(in the rows, 128 means zero)
Each path below is one point turned by a fixed rotation once a step. After each direction that follows a path, write how fast that rotation turns it, in degrees a step (0 if it stays still).
Each turn is a multiple of 5 degrees from 10 to 175, or 0.
Each row of a path follows its step; steps can be skipped.

step 0: [134 115 124 127 115 132 136 124 121 121 122 118 144 128 133 129 130 138
 121 115 148 130 136 119 129 105 129 129 125 118 121 141 129 137 126 122
 126 132 125 116 133 123 129 136 134 127 125 127 137 134 122 143 128 137
 138 115 131 140 132 138 121 125 134 122 124 124 125 127 126 139 120]
step 1: [127 127 112 137 129 131 120 147 124 130 125 123 129 130 132 145 121 138
 129 135 128 126 134 120 133 120 127 132 124 127 135 117 117 130 136 132
 123 121 136 129 127 109 142 128 130 133 123 121 116 132 123 141 119 130
 121 129 132 133 126 115 143 110 118 122 139 143 124 129 135 133 124]
step 2: [135 124 125 138 131 116 125 127 136 124 115 124 129 125 120 129 137 135
 134 118 130 129 115 133 129 136 148 117 126 131 153 131 135 137 128 123
 121 118 130 115 122 122 116 125 123 150 132 134 127 122 123 126 117 129
 139 128 124 117 138 126 131 115 131 130 128 130 135 128 118 126 118]
step 5: [118 130 123 144 120 119 135 121 129 135 119 131 135 127 121 113 126 110
 133 120 133 141 129 128 149 131 138 127 125 115 134 124 137 131 138 127
 127 116 122 133 129 129 111 127 125 129 121 143 130 137 122 135 118 126
 121 135 120 141 128 125 127 137 130 123 132 127 118 134 133 140 119]
step 7: [134 123 123 124 118 121 137 127 128 128 139 116 126 140 141 140 113 137
 123 130 147 134 117 119 129 119 116 119 132 124 135 134 125 128 124 128
 127 122 129 122 126 124 118 127 136 137 125 136 135 120 125 120 131 129
 117 130 119 146 150 126 116 122 123 126 130 132 137 139 126 126 138]
step 8: [131 124 116 141 129 131 131 135 140 122 117 140 132 124 138 134 139 121
 129 135 131 126 132 119 145 120 117 125 123 119 131 138 130 137 124 134
 137 124 138 138 115 121 128 137 123 123 137 142 117 126 128 139 132 117
 131 127 116 121 124 130 133 111 123 120 133 122 123 150 132 130 127]
step 9: [132 131 121 130 131 127 113 141 117 127 126 132 130 124 130 129 142 128
 122 122 121 140 114 135 132 126 123 132 124 144 133 121 136 122 131 139
 128 132 114 125 120 134 124 136 127 126 123 125 124 115 118 126 124 130
 145 139 122 128 151 128 130 107 137 144 124 131 124 130 129 138 125]
step 10: [116 118 124 131 130 128 137 135 124 136 142 115 124 119 121 132 131 126
 114 113 120 135 131 144 126 132 133 119 129 129 119 148 118 125 132 128
 121 128 124 127 123 135 122 138 133 140 126 138 140 115 123 143 131 122
 126 124 121 134 126 124 115 121 121 121 130 135 123 139 129 113 123]
step 11: [130 117 135 139 118 148 133 128 129 120 116 140 124 134 133 135 132 136
 113 122 123 132 134 123 126 128 141 134 125 110 126 127 128 117 128 123
 132 134 136 128 122 129 119 141 112 117 115 124 138 129 116 126 136 139
 128 122 135 129 131 128 138 126 126 126 145 131 123 142 130 129 129]
[130 126 128 127 128 127 128 126 126 130 130 126 128 130 130 129 131 127
 126 129 126 126 131 125 128 129 129 123 132 124 128 130 125 129 125 127
 129 126 131 127 125 129 128 130 126 128 128 125 129 125 128 123 128 128
 125 127 128 127 128 132 128 129 130 130 130 126 129 129 128 130 131]  90

step 0: [133 107 127 117 130 128 119 144 123 131 123 110 137 129 120 125 134 120
 127 135 122 121 138 119 124 112 127 130 132 124 107 117 124 115 117 122
 136 145 118 134 130 123 131 127 140 123 125 128 143 123 128 124 132 121
 133 119 137 135 135 127 131 134 118 127 131 129 141 129 136 120 129]
step 1: [145 109 140 123 124 102 121 139 141 125 128 126 126 127 126 132 140 131
 134 128 133 123 134 120 120 129 121 141 132 122 118 122 127 129 129 115
 133 140 117 117 137 119 126 128 124 116 134 124 141 132 128 120 122 130
 136 127 133 121 126 115 126 126 127 146 130 130 117 120 129 139 126]
step 4: [147 131 133 115 122 111 125 133 132 135 124 112 122 132 139 132 130 136
 129 132 141 128 124 104 118 127 126 135 130 130 109 132 131 132 129 127
 128 128 121 114 126 129 133 142 129 130 122 127 118 129 139 115 136 117
 120 117 129 129 134 123 127 134 129 144 130 112 134 120 122 132 132]
step 5: [142 127 120 120 124 124 139 133 137 141 131 116 143 133 125 139 131 134
 131 127 122 126 128 117 145 144 128 134 133 118 118 134 134 130 129 125
 136 132 117 128 127 134 127 129 135 126 120 116 130 123 128 117 141 115
 124 138 122 140 130 121 120 127 106 126 116 119 131 121 128 146 120]
step 6: [131 132 123 118 114 128 132 143 131 140 130 115 122 130 136 133 134 124
 130 132 129 127 128 120 138 128 144 138 129 118 126 122 134 126 141 116
 119 128 119 120 123  95 141 126 119 127 118 135 124 132 134 118 131 132
 127 121 128 140 136 121 129 125 118 131 129 121 141 130 123 140 126]
step 7: [136 128 124 124 113 127 131 138 133 133 128 124 120 136 135 143 128 128
 135 126 126 117 134 114 124 121 120 127 135 113 124 148 138 126 125 133
 120 131 123 116 113 123 135 130 131 110 127 121 123 139 128 131 138 115
 124 127 128 135 129 110 132 130 118 128 117 111 119 140 119 126 125]
step 8: [130 123 112 115 127 127 133 143 124 152 117 120 138 119 136 149 129 124
 126 118 122 128 124 114 126 131 133 133 132 121 115 121 134 129 123 138
 124 138 123 126 124 114 120 132 131 113 118 125 131 142 123 129 132 122
 130 139 130 132 133 131 131 137 121 118 140 126 135 125 127 128 115]
step 11: [131 119 115 116 134 118 139 137 131 130 131 119 140 131 122 150 122 117
 128 126 122 131 144 116 134 119 123 131 133 121 117 128 126 125 121 137
 134 141 140 117 123 129 133 133 126 127 126 130 137 133 124 125 124 137
 133 110 121 131 134 126 125 132 120 128 134 137 150 144 132 122 121]
step 13: [146 113 124 112 119 116 141 138 128 129 115 125 130 128 135 129 124 118
 125 125 131 125 133 116 123 138 108 132 135 120 121 115 135 125 120 136
 139 136 130 118 125 133 133 121 128 120 127 131 134 106 126 108 131 126
 126 123 123 121 135 121 121 133 128 128 114 136 130 127 132 134 130]
[127 130 127 126 130 130 128 127 129 130 131 128 127 126 126 128 128 128
 124 129 123 131 126 126 132 126 130 126 127 127 128 126 125 129 128 129
 127 130 126 129 131 128 131 127 127 129 129 130 129 128 126 129 130 127
 132 129 128 127 131 125 129 126 124 127 131 128 130 128 132 127 131]  125
[126 129 128 128 128 127 128 130 128 127 130 126 127 126 124 126 129 129
 128 133 130 126 130 128 129 129 128 128 128 128 128 127 132 125 131 127
 130 128 130 124 131 123 128 128 127 132 127 130 131 130 128 133 130 130
 128 128 128 128 127 132 132 128 126 129 130 127 129 127 126 127 127]  130
[128 128 127 128 132 127 128 130 128 125 127 128 127 128 130 130 130 126
 127 127 130 128 130 130 128 127 126 127 125 126 128 130 128 129 129 130
 127 132 129 125 126 127 127 125 132 127 129 132 126 125 128 130 128 131
 131 132 124 127 127 128 127 130 129 124 129 129 131 128 129 127 130]  25
[128 129 126 127 129 130 130 128 128 130 127 129 129 125 131 129 129 127
 127 126 129 129 126 126 127 126 129 132 127 127 126 125 131 128 125 127
 126 128 130 126 128 126 128 128 125 132 128 130 127 127 129 128 127 127
 128 127 126 128 130 129 131 132 132 133 127 133 128 127 128 129 132]  160

step 0: [129 132 141 129 132 143 129 136 125 121 127 129 119 119 121 128 126 138
 136 127 131 119 121 129 122 129 127 124 128 148 128 141 122 121 123 124
 132 130 141 129 116 144 116 135 142 132 110 127 116 119 112 124 124 118
 131 118 128 122 127 146 127 126 122 128 110 119 117 113 124 131 135]
step 1: [128 126 135 128 138 119 127 134 136 136 145 127 120 131 131 117 117 128
 128 121 141 121 126 144 119 136 111 124 113 125 135 118 126 134 120 134
 133 143 124 129 133 122 108 118 136 132 136 128 122 132 116 128 130 122
 112 121 129 124 129 124 123 129 132 123 149 132 135 137 140 133 118]
step 2: [128 136 107 123 127 122 127 152 139 142 114 130 143 133 123 130 126 120
 127 131 129 132 129 130 144 110 141 145 124 131 121 131 127 124 142 141
 131 129 116 127 145 124 127 123 126 118 131 122 127 120 125 137 128 127
 130 125 123 140 126 119 129 127 119 138 133 143 130 122 130 132 128]
step 5: [156 125 131 116 118 120 133 136 126 119 118 122 127 128 121 145 126 131
 132 133 105 133 120 128 139 124 119 129 135 125 117 130 124 137 126 131
 123 123 125 122 120 121 137 134 127 131 134 123 121 135 140 133 132 134
 126 124 115 115 115 123 138 116 126 126 125 143 121 123 115 137 134]
step 8: [138 121 132 134 130 130 139 138 142 124 126 115 124 117 138 143 134 120
 141 136 140 143 130 133 124 120 132 117 141 134 116 129 127 131 136 123
 146 133 127 131 129 138 132 125 115 126 124 123 126 116 114 131 124 124
 128 123 132 132 119 122 151 126 121 136 121 136 131 141 134 117 138]
step 9: [126 122 125 130 132 149 128 126 135 132 119 138 120 135 139 126 121 128
 133 124 137 129 125 123 126 135 121 129 135 124 143 132 134 126 135 126
 135 127 135 119 106 129 109 128 131 128 124 125 100 122 130 123 119 131
 123 141 134 143 137 133 108 132 127 138 131 125 120 118 138 124 128]
step 10: [131 151 119 112 134 113 126 122 115 123 133 125 146 130 123 124 121 122
 128 128 122 111 136 140 124 123 131 115 114 139 133 125 117 130 130 136
 131 133 131 132 132 113 115 121 136 138 122 124 119 135 122 134 139 127
 123 128 131 122 144 119 114 120 124 130 125 120 129 130 132 133 134]
step 11: [136 123 123 129 131 137 115 145 130 132 118 116 122 129 116 130 129 127
 118 137 135 127 144 145 128 123 126 134 116 131 130 129 129 124 141 119
 124 123 132 135 128 122 145 126 124 130 124 138 136 122 140 145 139 116
 128 116 119 124 114 132 135 130 128 127 134 142 137 131 136 145 118]
step 12: [116 126 124 142 133 115 131 130 126 124 122 131 111 136 119 118 138 128
 122 111 133 136 125 105 132 133 142 141 136 132 133 134 140 118 125 126
 123 131 135 128 126 136 134 125 141 123 139 135 131 130 133 138 126 138
 118 136 107 134 131 121 116 128 130 117 133 128 128 120 119 121 117]
[129 129 125 130 129 129 127 129 127 131 130 127 125 127 128 126 129 129
 128 128 130 128 126 131 129 124 130 128 126 130 131 130 128 126 132 129
 125 130 129 129 128 128 130 127 130 127 128 129 126 128 125 127 131 125
 125 130 128 125 128 126 123 124 125 131 130 129 126 130 128 130 127]  40
[127 126 130 128 127 130 128 127 128 132 128 125 127 131 132 130 126 133
 129 126 131 129 125 126 126 129 127 129 126 128 132 128 129 128 129 126
 129 124 128 126 128 128 127 125 125 128 130 131 129 128 131 129 130 124
 128 128 130 130 131 126 128 132 130 127 130 129 130 129 129 130 125]  140
[128 127 129 127 126 128 126 132 130 127 128 132 127 126 132 130 131 126
 131 125 128 129 130 130 128 127 127 128 129 125 129 127 128 126 130 129
 133 127 128 126 130 129 127 126 126 127 129 129 129 127 131 131 129 129
 127 128 124 125 128 128 127 125 128 128 130 130 124 126 125 126 125]  110
[128 129 128 127 129 126 129 126 128 131 130 128 126 126 128 129 128 131
 127 130 126 128 133 131 128 128 128 126 127 125 130 125 131 129 126 128
 131 131 127 124 127 126 127 129 132 125 127 130 130 130 125 128 129 129
 128 126 131 128 129 125 126 129 127 126 124 128 129 127 126 127 126]  120
[128 130 126 129 129 129 128 129 125 130 125 126 130 125 125 127 131 126
 129 128 132 129 131 123 129 127 126 129 127 126 127 130 133 128 129 127
 129 125 126 130 132 128 130 131 128 126 129 129 129 128 126 129 127 126
 128 129 127 127 127 127 128 128 132 128 129 124 130 129 129 125 126]  80
